In the data rows, the value 128 means zero.
Here is a table of points, one per row:
array([150, 255, 70, 79, 157, 111, 117, 59, 237, 255, 182, 0, 71, 39, 43, 147, 29, 209, 93, 138, 60, 67,
       164, 90, 95, 143, 137, 156, 246, 255, 114, 150])
array([175, 161, 180, 68, 175, 64, 119, 114, 170, 231, 160, 104, 106, 33, 78, 31, 169, 104, 176, 62, 48, 212,
       122, 176, 122, 122, 96, 112, 152, 217, 118, 108])
array([53, 255, 13, 158, 190, 255, 224, 142, 135, 35, 132, 27, 181, 137, 132, 74, 0, 68, 132, 255, 121, 18,
       105, 167, 164, 125, 149, 175, 162, 53, 87, 188])
array([151, 108, 153, 81, 128, 95, 76, 106, 142, 109, 103, 138, 134, 134, 114, 174, 149, 123, 152, 143, 118, 144,
       74, 86, 79, 105, 166, 126, 84, 113, 139, 124])
array([104, 109, 148, 60, 111, 62, 182, 158, 92, 127, 140, 148, 137, 98, 90, 56, 189, 111, 178, 61, 119, 152,
       153, 214, 128, 87, 108, 112, 132, 134, 128, 144])
array([142, 109, 151, 104, 149, 99, 156, 149, 74, 159, 137, 199, 97, 96, 103, 171, 137, 160, 172, 139, 150, 148,
       132, 120, 92, 174, 95, 100, 145, 135, 171, 142])
array([141, 59, 153, 78, 162, 41, 139, 104, 165, 188, 73, 158, 144, 91, 110, 90, 204, 112, 121, 110, 124, 188,
       99, 174, 154, 88, 136, 147, 86, 109, 165, 104])
array([120, 117, 149, 31, 135, 102, 99, 126, 118, 230, 151, 117, 137, 113, 139, 73, 210, 139, 137, 80, 122, 189,
       107, 167, 93, 114, 99, 158, 128, 116, 173, 125])
array([153, 74, 134, 175, 105, 141, 118, 129, 111, 79, 119, 152, 171, 185, 172, 171, 128, 100, 57, 120, 124, 121,
       126, 114, 122, 133, 151, 137, 87, 77, 80, 146])
array([97, 215, 36, 147, 162, 255, 117, 109, 173, 99, 161, 6, 77, 142, 138, 119, 18, 132, 88, 208, 107, 90,
       119, 23, 139, 177, 99, 134, 166, 193, 82, 105])
array([98, 158, 38, 188, 134, 242, 186, 158, 71, 40, 129, 97, 209, 129, 115, 70, 40, 130, 110, 198, 136, 30,
       95, 115, 146, 87, 158, 138, 163, 127, 82, 187])
array([150, 160, 117, 147, 95, 65, 2, 96, 197, 155, 139, 32, 66, 145, 162, 206, 48, 221, 101, 83, 192, 92,
       183, 42, 146, 141, 126, 91, 174, 182, 138, 140])
array([164, 128, 140, 96, 90, 173, 80, 89, 54, 90, 140, 130, 98, 175, 142, 186, 148, 167, 105, 138, 171, 109,
       126, 115, 67, 125, 153, 119, 133, 89, 94, 140])
array([138, 65, 175, 122, 125, 78, 133, 134, 168, 101, 48, 141, 88, 173, 160, 184, 161, 140, 84, 151, 141, 111,
       183, 161, 151, 153, 187, 143, 72, 76, 154, 106])
array([172, 91, 214, 138, 131, 83, 140, 129, 93, 22, 118, 177, 139, 214, 152, 196, 179, 78, 50, 100, 144, 132,
       105, 128, 158, 95, 125, 91, 109, 83, 176, 92])
array([135, 53, 141, 108, 145, 70, 71, 157, 114, 52, 128, 171, 128, 170, 134, 146, 147, 100, 113, 138, 146, 142,
       111, 173, 122, 109, 142, 127, 49, 46, 136, 155])
array([141, 45, 120, 74, 130, 85, 133, 114, 102, 169, 154, 147, 170, 83, 114, 93, 211, 182, 148, 81, 90, 191,
       139, 133, 45, 157, 93, 119, 86, 86, 90, 114])
array([110, 69, 191, 85, 121, 55, 111, 131, 125, 156, 119, 196, 113, 136, 97, 184, 190, 107, 108, 87, 139, 136,
       138, 119, 122, 97, 173, 101, 112, 97, 164, 93])
array([152, 95, 119, 121, 49, 147, 116, 182, 88, 90, 93, 225, 105, 122, 163, 128, 130, 121, 68, 167, 148, 173,
       102, 124, 139, 108, 143, 86, 130, 140, 167, 120])
array([121, 94, 200, 165, 97, 87, 82, 113, 185, 103, 107, 126, 69, 140, 153, 197, 113, 150, 96, 172, 146, 161,
       115, 96, 62, 198, 95, 120, 124, 174, 144, 112])
array([131, 56, 113, 171, 80, 93, 93, 117, 116, 65, 105, 208, 117, 149, 152, 122, 178, 122, 103, 88, 219, 152,
       143, 134, 92, 115, 150, 102, 57, 63, 146, 133])
array([123, 42, 157, 142, 88, 96, 45, 143, 99, 111, 117, 190, 97, 185, 139, 145, 189, 113, 144, 69, 137, 136,
       150, 135, 82, 138, 125, 110, 91, 69, 128, 125])
array([96, 133, 141, 149, 108, 141, 136, 137, 106, 76, 122, 115, 124, 121, 127, 113, 122, 98, 197, 176, 110, 124,
       66, 152, 114, 112, 113, 149, 140, 109, 137, 156])
array([165, 222, 92, 111, 222, 135, 152, 131, 169, 175, 129, 26, 136, 65, 96, 49, 72, 115, 151, 137, 119, 134,
       117, 132, 173, 168, 103, 152, 183, 234, 78, 162])
array([134, 127, 80, 144, 131, 149, 91, 104, 126, 74, 118, 176, 162, 182, 148, 134, 92, 116, 102, 172, 136, 58,
       112, 156, 180, 147, 166, 171, 93, 83, 86, 157])
array([144, 221, 113, 0, 171, 96, 154, 34, 198, 255, 215, 28, 98, 0, 38, 0, 183, 182, 158, 66, 124, 194,
       118, 138, 68, 118, 114, 149, 160, 255, 76, 102])
array([117, 255, 49, 188, 116, 255, 123, 96, 239, 169, 135, 0, 44, 129, 98, 135, 0, 173, 138, 237, 96, 9,
       78, 0, 184, 143, 199, 166, 203, 243, 98, 152])
array([145, 67, 170, 143, 134, 103, 62, 164, 129, 151, 98, 156, 143, 158, 111, 175, 97, 123, 128, 150, 171, 91,
       119, 129, 133, 120, 134, 136, 63, 41, 159, 91])
array([90, 92, 180, 149, 152, 71, 86, 124, 148, 93, 94, 128, 173, 126, 184, 174, 164, 137, 173, 94, 151, 157,
       154, 140, 102, 108, 116, 186, 108, 118, 130, 127])
array([81, 125, 149, 117, 100, 90, 123, 102, 147, 101, 175, 173, 147, 125, 131, 140, 235, 97, 174, 80, 126, 118,
       117, 208, 132, 145, 124, 115, 152, 122, 187, 110])
array([122, 127, 162, 96, 119, 97, 145, 216, 100, 86, 94, 158, 116, 89, 144, 129, 142, 120, 163, 114, 110, 134,
       185, 145, 108, 98, 114, 169, 152, 127, 122, 100])
array([80, 157, 115, 128, 154, 89, 214, 84, 97, 168, 177, 84, 156, 112, 59, 64, 150, 123, 152, 58, 87, 181,
       171, 177, 107, 123, 68, 131, 152, 133, 141, 158])
array([114, 123, 101, 159, 105, 100, 88, 125, 103, 83, 130, 133, 184, 185, 141, 149, 94, 84, 167, 122, 124, 134,
       89, 124, 98, 148, 152, 139, 83, 115, 133, 136])
array([191, 68, 188, 179, 134, 111, 165, 87, 109, 142, 139, 127, 186, 167, 150, 159, 199, 130, 120, 93, 147, 142,
       166, 93, 118, 122, 142, 142, 80, 124, 135, 123])
array([98, 112, 120, 157, 201, 97, 180, 154, 139, 149, 146, 117, 161, 131, 68, 81, 142, 104, 141, 106, 112, 119,
       126, 199, 114, 141, 136, 143, 86, 145, 144, 162])
array([116, 142, 131, 111, 85, 56, 163, 142, 61, 145, 132, 145, 150, 37, 117, 75, 203, 130, 142, 104, 160, 174,
       61, 169, 139, 123, 121, 100, 112, 136, 143, 162])
array([114, 127, 140, 173, 134, 193, 109, 126, 143, 142, 124, 161, 100, 126, 117, 96, 144, 118, 103, 165, 142, 121,
       105, 153, 183, 69, 62, 150, 128, 125, 129, 132])
array([162, 107, 122, 163, 112, 117, 69, 134, 158, 113, 98, 143, 122, 146, 160, 216, 132, 126, 96, 130, 118, 128,
       167, 89, 94, 175, 119, 106, 119, 155, 151, 148])
array([120, 127, 84, 146, 160, 185, 102, 139, 84, 78, 124, 205, 141, 190, 89, 136, 110, 94, 123, 132, 100, 88,
       99, 77, 141, 131, 151, 154, 112, 89, 95, 125])
array([112, 144, 119, 150, 120, 155, 131, 132, 139, 115, 138, 157, 132, 138, 118, 146, 153, 176, 117, 114, 141, 119,
       121, 101, 180, 106, 108, 108, 146, 44, 109, 109])
array([170, 172, 152, 122, 69, 148, 87, 118, 127, 130, 101, 122, 94, 120, 191, 176, 58, 146, 149, 142, 174, 101,
       109, 93, 121, 155, 90, 95, 125, 128, 110, 191])
array([134, 106, 106, 136, 108, 109, 92, 142, 149, 101, 105, 164, 167, 116, 166, 173, 127, 165, 110, 129, 117, 175,
       131, 68, 165, 137, 159, 121, 94, 169, 123, 106])
array([166, 121, 129, 115, 116, 121, 123, 104, 162, 191, 164, 157, 130, 118, 171, 100, 163, 107, 132, 103, 106, 168,
       171, 135, 113, 106, 141, 123, 121, 159, 171, 104])
array([140, 142, 115, 109, 134, 137, 168, 113, 83, 115, 156, 84, 145, 99, 115, 123, 171, 130, 153, 172, 132, 94,
       166, 207, 120, 133, 103, 114, 139, 118, 135, 97])
array([119, 48, 162, 121, 164, 106, 148, 153, 148, 128, 86, 152, 165, 68, 155, 98, 183, 106, 135, 137, 111, 183,
       149, 134, 147, 150, 130, 152, 134, 167, 159, 116])
array([162, 97, 160, 184, 115, 137, 127, 156, 106, 110, 116, 171, 126, 143, 126, 151, 99, 121, 98, 143, 122, 106,
       165, 92, 127, 132, 138, 96, 112, 145, 118, 119])
These points spread out most along one direction. Take the direction at right angles to it along which they spread out most. Go by this last direction. How far along it is each point below, from 0 to 99? 50 is the average, and the first point above lies past it. One standard deviation of the points above along it is 16.
array([73, 125, 101, 91, 131, 167, 110, 147, 101, 114, 97, 151, 118, 190, 161, 198, 122, 84, 124, 111, 142, 82,
       163, 87, 133, 98, 134, 95, 97, 92, 182, 58]) 36
array([147, 91, 117, 161, 76, 82, 101, 152, 125, 106, 91, 162, 112, 199, 206, 177, 114, 114, 134, 159, 155, 106,
       136, 88, 159, 152, 126, 131, 71, 93, 147, 95]) 32
array([132, 117, 188, 160, 80, 121, 79, 141, 116, 50, 97, 195, 136, 194, 170, 186, 182, 143, 119, 113, 158, 123,
       157, 116, 126, 121, 110, 116, 71, 42, 144, 80]) 34
array([86, 164, 83, 126, 136, 156, 217, 155, 133, 111, 142, 156, 153, 86, 113, 75, 63, 114, 127, 128, 75, 134,
       104, 126, 173, 146, 149, 116, 177, 117, 106, 138]) 49
array([71, 190, 0, 224, 190, 255, 255, 142, 29, 0, 144, 105, 156, 178, 65, 56, 0, 55, 116, 249, 131, 1,
       79, 163, 254, 90, 124, 142, 139, 58, 65, 191]) 14
array([104, 132, 74, 139, 91, 153, 162, 178, 125, 133, 130, 119, 140, 127, 170, 158, 131, 119, 94, 194, 145, 160,
       156, 105, 126, 135, 123, 124, 186, 111, 143, 70]) 43
array([154, 93, 197, 162, 117, 93, 180, 111, 101, 117, 95, 210, 140, 142, 140, 112, 144, 122, 189, 80, 107, 168,
       125, 142, 140, 108, 124, 147, 169, 108, 150, 105]) 54
array([165, 221, 165, 13, 134, 79, 72, 84, 253, 255, 235, 0, 88, 0, 65, 2, 102, 202, 155, 14, 8, 193,
       171, 158, 61, 132, 63, 73, 255, 255, 124, 163]) 99
array([143, 207, 95, 155, 113, 234, 130, 110, 124, 127, 136, 79, 55, 210, 110, 98, 75, 138, 142, 165, 136, 82,
       103, 80, 171, 107, 125, 153, 157, 154, 84, 139]) 37
array([132, 129, 131, 108, 143, 159, 143, 128, 89, 149, 131, 135, 90, 98, 114, 137, 167, 139, 127, 98, 159, 179,
       95, 150, 152, 115, 161, 119, 133, 127, 73, 135]) 55
array([101, 107, 182, 138, 186, 82, 142, 133, 142, 164, 124, 82, 152, 157, 137, 151, 140, 198, 140, 138, 163, 121,
       145, 152, 118, 194, 118, 94, 114, 137, 153, 92]) 54
array([107, 115, 142, 168, 103, 127, 215, 163, 86, 65, 131, 163, 129, 154, 151, 125, 110, 89, 99, 97, 109, 127,
       134, 151, 130, 124, 161, 144, 134, 120, 108, 159]) 41
